Rotation paths and how fast each direction turns (degrees a step):
Each turn is a multiple of 5 degrees from 10 to 175, or 0.
Each row of a path follows its step; steps can be skipped.
Rotation 1:
step 2: [  9.8   9.5 -31.9  11.6  24.4   5.3  -3.3 -26.2 -31.7   4.9 -32.2   5.0
   8.0   9.9   4.0   9.7 -21.7 -11.7 -10.1   4.2   1.2   6.8  13.6  -2.5
 -17.3  10.5 -29.0  18.3 -12.0   0.8  -6.1  -2.6   2.4 -12.6   5.2   1.6
 -12.7  18.2  29.9  36.7  -6.8 -10.0  17.3  -5.4  -9.5]
step 4: [ 31.8  13.1   3.2   1.9   1.5 -12.3  -7.1  45.4  16.2  -7.5   7.6  23.0
 -10.8  -2.8  -2.1  10.0   1.9  -5.6  -3.1  -5.4  -6.3   0.0 -29.2   0.0
  28.7 -28.1  -8.6 -22.4 -12.7   6.1   8.8  -4.9   9.6  -7.8 -23.7  16.9
  -7.2  -5.7 -27.8 -21.0  13.1  17.7   2.0 -21.0 -17.8]
step 6: [-10.2  17.7   3.6  12.2  -2.0  12.0 -32.3 -34.1  18.1  13.8  12.9  -3.3
  15.3  -9.9   0.6  12.5 -10.7  25.7 -28.8   1.0  21.0  20.9  -0.1  -4.8
  -9.6  11.1   7.3  15.7  13.0   5.9   4.3   6.5  -0.1  -4.1  -0.1  -1.1
   2.1  -5.5  54.3  13.2 -15.7  12.3  -1.6  -7.5   3.8]
step 7: [ -3.1   1.8 -14.3  18.7 -16.7  -7.2  -7.3   6.7  33.6 -18.4   7.2 -11.1
   0.1  13.2  -7.5  35.9  15.6  19.4   9.6  -7.6  17.6 -11.3  28.7   8.0
  10.0   3.7  13.1  -9.7  16.8  -4.6   4.6  15.9  27.3 -23.5  -2.3  -5.5
  21.3 -14.4  18.3  35.7  -7.6  -0.2   7.5 -17.3  -6.7]
step 8: [ 12.3 -23.1 -16.0   5.9 -17.6   0.3 -13.3  22.0   1.4  10.9  14.0  -0.7
  -1.8  15.6 -10.7   7.1   9.7 -11.6  18.7  -0.4 -13.2  -9.1  -2.0  23.4
   3.4 -12.4 -15.9  12.9   1.9 -22.5   7.6   0.4  32.7   3.9   8.6  24.2
  24.7 -17.7 -43.0  28.1  -5.0 -13.8   4.2  -9.5 -18.6]
step 9: [ -9.4  12.7  16.3   5.9   4.7  13.7 -17.2   1.4 -23.8  19.1  -8.9  12.2
  -8.2   4.8  -3.7 -11.3 -18.5 -19.2  -6.1   8.6 -38.2   8.2  -5.3  17.6
 -16.7  14.9  -7.7  32.0  -5.8  -3.7  23.8   6.4  18.3  36.9  -9.3  29.6
   9.1   5.6  -8.2   2.0   4.4   3.4 -18.3   8.2 -22.5]
step 11: [ 14.8  19.0 -38.0 -16.0   8.1 -15.7  13.9   9.5  22.7 -24.0  17.7 -16.4
  -6.4 -31.8  22.2 -10.2  -0.2  13.9  -2.9  18.1   3.3 -30.5  11.9 -18.0
   7.6  -1.6  -9.0  -2.2  30.6  -4.4   7.2  10.9  19.1 -27.9   1.7   7.2
 -16.5  -5.0   2.5  -7.7 -11.1  -5.2   3.8 -11.7   4.3]
step 12: [ -4.2  14.0 -29.2  -1.0   1.6  -7.5 -12.3  10.3   0.3 -31.1   5.0 -12.4
  23.3 -15.2  21.4  -1.0  -4.8  -0.3   6.5 -10.0  -7.2  -8.1 -32.3  -1.9
  10.7 -36.9  -5.2  33.8   8.2 -36.0  -6.3   0.1   1.7  -2.2  30.4  -1.1
  -2.5  -0.1 -13.1   9.9  14.0  -6.2 -18.4   2.1 -15.1]
Speeds:
[-1.6  8.4 -5.3 -0.7  0.9 10.4 -5.5 -3.5 -8.3  1.9  0.5 -1.4  6.2 -5.2
 -4.0 -3.8 -7.8 -3.9  6.7 -0.6  2.2 13.0  6.4  0.3  2.4  3.1  8.1 -0.3
 -5.8 -2.4  6.5 -5.0 -1.2  1.3  6.6 -4.1 -3.4 -2.6 -1.2 -2.2 -0.7 -1.9
  0.2  0.2 -8.2]
100
[ -0.2  -4.2  -0.5   6.3  -8.6  -0.5   1.1  -0.9  -3.1   0.5  -7.9   8.8
   1.3  -5.7  -7.0  -8.8   6.1  -8.8  -6.6  -0.5  -3.5   6.5  -1.6  -1.5
  -4.4  -4.6   9.2   0.9   6.8   1.9  -2.9  -3.6   0.3   0.0  -6.3   5.8
  -3.1  -0.6  -2.9   0.5   0.4   1.0 -11.7  -3.9   1.8]
85
[-0.1  2.6  3.9 -4.2  6.1 -6.8  8.6 -7.9  0.0  1.0  6.1  3.8 -0.7  4.2
 -2.6  4.0 -2.7 -4.8 -5.1 -2.2 -3.6 -0.6  8.5 -6.5 -3.6  1.6  9.9 -1.1
  2.4 -5.3 -3.5 -1.8  3.7  1.9  0.5 -3.5 -3.4  1.0  3.8  3.8 -9.9 12.7
  5.7 -5.8 -1.7]
95
[ -3.8  -2.6   2.9   2.1   2.7 -10.5  -4.2  -5.7   6.0   2.2  -0.7  13.2
   4.1  -2.8   5.8  -1.5  -3.7   0.2  -2.2   0.4  -2.2  -0.2  -5.8   3.4
  -0.8   6.3   7.0   3.5  -3.9   7.9  -2.3  -0.5   2.0   2.1  -0.4  -0.7
  -2.7  -0.8  -2.9   0.6  -1.8  -9.9   8.0  10.8  -8.1]
90
[ 4.9 -2.5  9.9  0.6 -7.9 -1.4  1.2 -9.4  2.9  3.3  4.2 -1.3 -0.2 -0.8
 -7.5 -4.2  4.7  7.9  3.0 -1.6  1.1  9.3 -0.1  3.6  5.5 -0.1  1.0  4.8
 -0.9  1.9  1.2  3.1  5.3  1.3 -1.5 -5.2 18.4 -0.6  0.8 -0.3 -2.6 -1.2
  2.7 -5.1 -0.4]
40
[-10.6   1.9  -6.3   5.7  -4.2   6.2   2.7 -10.3  -0.3   6.9  -2.5   2.9
  -5.0   4.1   0.3   2.5  -0.8   0.3  -7.5  -8.7  -6.0   3.7   0.7  -2.1
  -3.4   1.5  -6.2   0.8  -1.3   2.4  -2.5   7.7   0.9   3.0   4.6  -0.7
   0.7   2.0   9.1  -6.3  12.0   3.5   2.0   2.9  -0.1]
100
[-4.0 11.4  5.0  0.8 -1.4 -1.9 -8.5 -4.9 -3.2  7.6  0.0 -1.6 -0.8  1.7
 -4.5 -4.5  3.5 -4.5  7.8  6.1 -4.3 -6.7 -2.2 -3.5 -3.0 -5.7 -4.2 -0.6
 -0.5 13.0  0.7  5.6 -8.2  2.4  0.4 -4.3 -3.9  1.1  3.8  8.0 -6.3 -0.7
  0.2 -3.7  2.9]
90
Rotation 2:
step 1: [-17.0  10.6   9.4 -20.9  -2.1  11.7  10.9  -6.4  35.9 -12.5  -1.8 -14.8
  28.6 -15.8 -16.7  12.5  -6.4  -0.2  -6.8 -15.2 -33.5  24.0 -35.9   8.5
  -5.2   7.8  46.6   6.0   4.4  13.9   4.2  26.4  11.6 -11.7 -22.2  10.9
  -4.3 -11.7  18.8  -2.0   6.2  -8.7 -13.6 -11.4   3.3]
step 2: [-13.3 -25.4   7.1 -31.9  -9.3   6.1   9.8  -3.3   3.9 -25.4  -9.1 -24.5
  -1.5 -20.5   7.2   5.3  27.2   1.0  11.8  -1.2   4.6 -11.6 -23.7 -25.5
 -10.9 -22.1  16.1  -6.4  -1.0  11.0   6.5   2.2 -34.2  15.1  12.9  -2.2
 -39.6   6.0  27.0  20.8 -19.3 -18.1 -18.8  13.3   8.8]
step 4: [  0.5   8.0  -6.4 -47.8 -24.4  18.4 -15.0   4.8  34.0  20.1 -10.7  18.6
  14.2  -0.2  -1.1  11.8  22.5  24.5   2.3   6.0  -6.7 -12.9 -30.0 -10.9
   2.1 -24.8   2.4   6.6  -3.0  25.4  -9.7  17.1 -24.5  26.7  11.0 -20.6
 -15.4 -16.8  -9.7  -2.7  -4.0  -8.6   3.8  10.5 -11.5]
step 7: [ -5.6  10.2 -21.0 -18.7   3.8  -9.6  -9.0 -23.0  14.1  14.7 -28.5 -25.3
   7.9  -1.0   8.9  16.3   1.8 -23.1   2.3  -2.4   3.4   2.0 -32.9  -6.5
  18.4 -20.3   9.3   3.6  -4.2  -9.5   4.6 -31.4  -9.8 -20.5 -22.7 -34.8
 -23.2  -4.2  -5.8  20.3  -9.5  -9.4 -33.1  15.0  20.7]
step 10: [-21.7  19.5  16.2 -26.5   8.1  13.9  13.2  14.8   2.4  32.7 -41.9  -1.3
  -5.5 -21.3 -22.8  12.9   1.6  18.8  -6.7 -23.3  20.7   1.6  -7.1 -21.6
 -14.6  -4.3  22.3   4.4  -5.2 -26.9  11.7   1.1  11.0  -3.6   4.5   8.0
  -3.3 -12.2  24.1 -10.3  -6.3  -4.7  10.2  38.6  18.9]
step 11: [ -5.8  14.9   9.0 -15.0   2.4 -13.2  -4.4 -17.0  46.1 -21.2 -26.8  -6.0
  15.9  -6.8  21.4  14.5  15.0 -27.2  -1.7   4.8  23.8   5.0 -18.1   0.0
 -15.0  -8.3 -19.4 -11.2   3.1 -26.8   3.7 -28.3  -8.2   4.8 -28.8 -18.5
  -9.7 -35.1  -1.3   6.2 -10.2   4.4   4.2  24.0  11.7]
step 12: [ -1.2  33.8 -13.4  -3.3   1.2   9.7  11.6   7.4  24.1 -10.0 -16.3 -15.1
  -3.7 -12.9 -22.2   4.0   2.5  42.8   0.1 -17.4  -5.9  34.0 -21.0 -14.0
  18.7 -11.0  -2.8  21.6  13.1  -3.2 -17.7  -5.5  23.1 -10.5  -4.6 -16.8
 -19.2 -10.5   2.1  -2.4 -28.3  21.3 -13.2  25.7  21.7]
step 13: [-23.8 -12.0   2.4 -15.5 -14.6 -27.0  -8.2 -33.3  43.4 -15.8 -12.3 -13.9
 -13.1 -21.8  -2.6  -3.0  -0.6  10.5 -12.6   9.3  -5.4  -0.4 -31.3 -19.8
   2.7 -16.4  11.8 -27.7  14.0 -27.2 -14.4  15.3  -7.7 -13.0   7.9   1.6
  -1.3 -10.8   2.8   1.8 -22.2   0.0  34.7   4.5  -4.1]
Speeds:
[ -5.9  -4.6   2.3  -3.1  -8.7   6.9  -2.7  -3.5  -9.1   0.4  -1.5   2.3
   1.0  -2.1  -6.7   0.5   1.7   5.2   4.4   4.3   0.2   5.0   1.0  -0.8
  -6.1  -3.2 -10.0   2.1  -0.1   3.2  -5.1   1.2   0.3  11.0   4.7  -6.4
  -0.8   4.0  10.7  -8.2  -1.3   1.6   4.3   1.5   8.0]
170
[  7.9  -1.5  -4.6   0.4   5.6   4.1  -1.9  -8.3   0.4   0.9   4.7  -8.0
  12.9   2.2 -13.8   0.2  -2.8  -4.6   2.3   4.0  -1.0   3.4  -0.2   0.5
  -3.9   1.3   0.5  -3.6  -4.8  -3.0  -2.8  -7.7  -4.6 -11.8  -2.3  -1.0
   4.0  -2.5   3.0  -6.3   0.1  -1.7   2.6  -3.6   1.0]
170
[ -1.8  -2.8   0.8  -1.0  -0.9  -1.0  -0.8  -3.3   1.0  14.9  -3.1  -0.8
  -1.1  -8.1   3.8   4.5  -7.1  -4.5   8.7   4.3   0.0   0.9  -5.9   3.2
   4.6   7.3  -2.4   2.5   5.4  -3.6  -7.1   1.8   1.3   0.5   1.6  -1.1
   6.0  -2.8   3.9  -2.6   2.5  -8.4  -3.6   5.6 -12.6]
110
[ -3.4   8.0   4.9   4.7  -3.3   0.9  -2.9   4.0  -5.7  -2.1  -0.8  -1.4
  -0.6   5.7   2.6  -1.5 -11.1   5.5   2.8   0.6  -5.8  -0.7 -13.1  -4.5
   7.2   1.1  -2.4   0.1  -1.5  -5.9   5.2   0.5 -11.4  -5.0   3.1   1.7
  -0.7   3.4  -3.0  -6.1   8.3  -0.1   5.8   2.6   4.6]
115
[ -0.1  -9.2  -2.8  -6.4   2.8  -4.3  -1.3  -3.4   3.8  -2.4  -4.2  -6.1
   3.5   4.5   3.2   1.6   8.2   1.3  13.3  -1.6  -2.1   1.5  -0.4  -3.5
   0.3   0.4  -5.1   1.9   3.1  -0.6  -0.6  -5.3  -9.8  10.6   0.7   9.1
   4.4  -1.3 -11.2   1.4   3.9   4.1   0.0  -2.4   0.8]
155
[  6.4   9.0  -3.9  -4.4   4.5  -2.8   3.4  11.6  -0.7  -2.2   2.3  -4.6
   1.0  -6.7   1.9   0.1   2.7  -3.9   1.8   4.7  -8.0  -0.8  -5.4  -2.4
   2.6   0.3  -1.7  -1.6 -11.7  -3.8  -1.8  -0.5   0.0  12.0  -0.3  -9.9
   2.4   1.2   3.5   0.0  -1.9   2.6  -0.4  -9.3  -4.2]
145
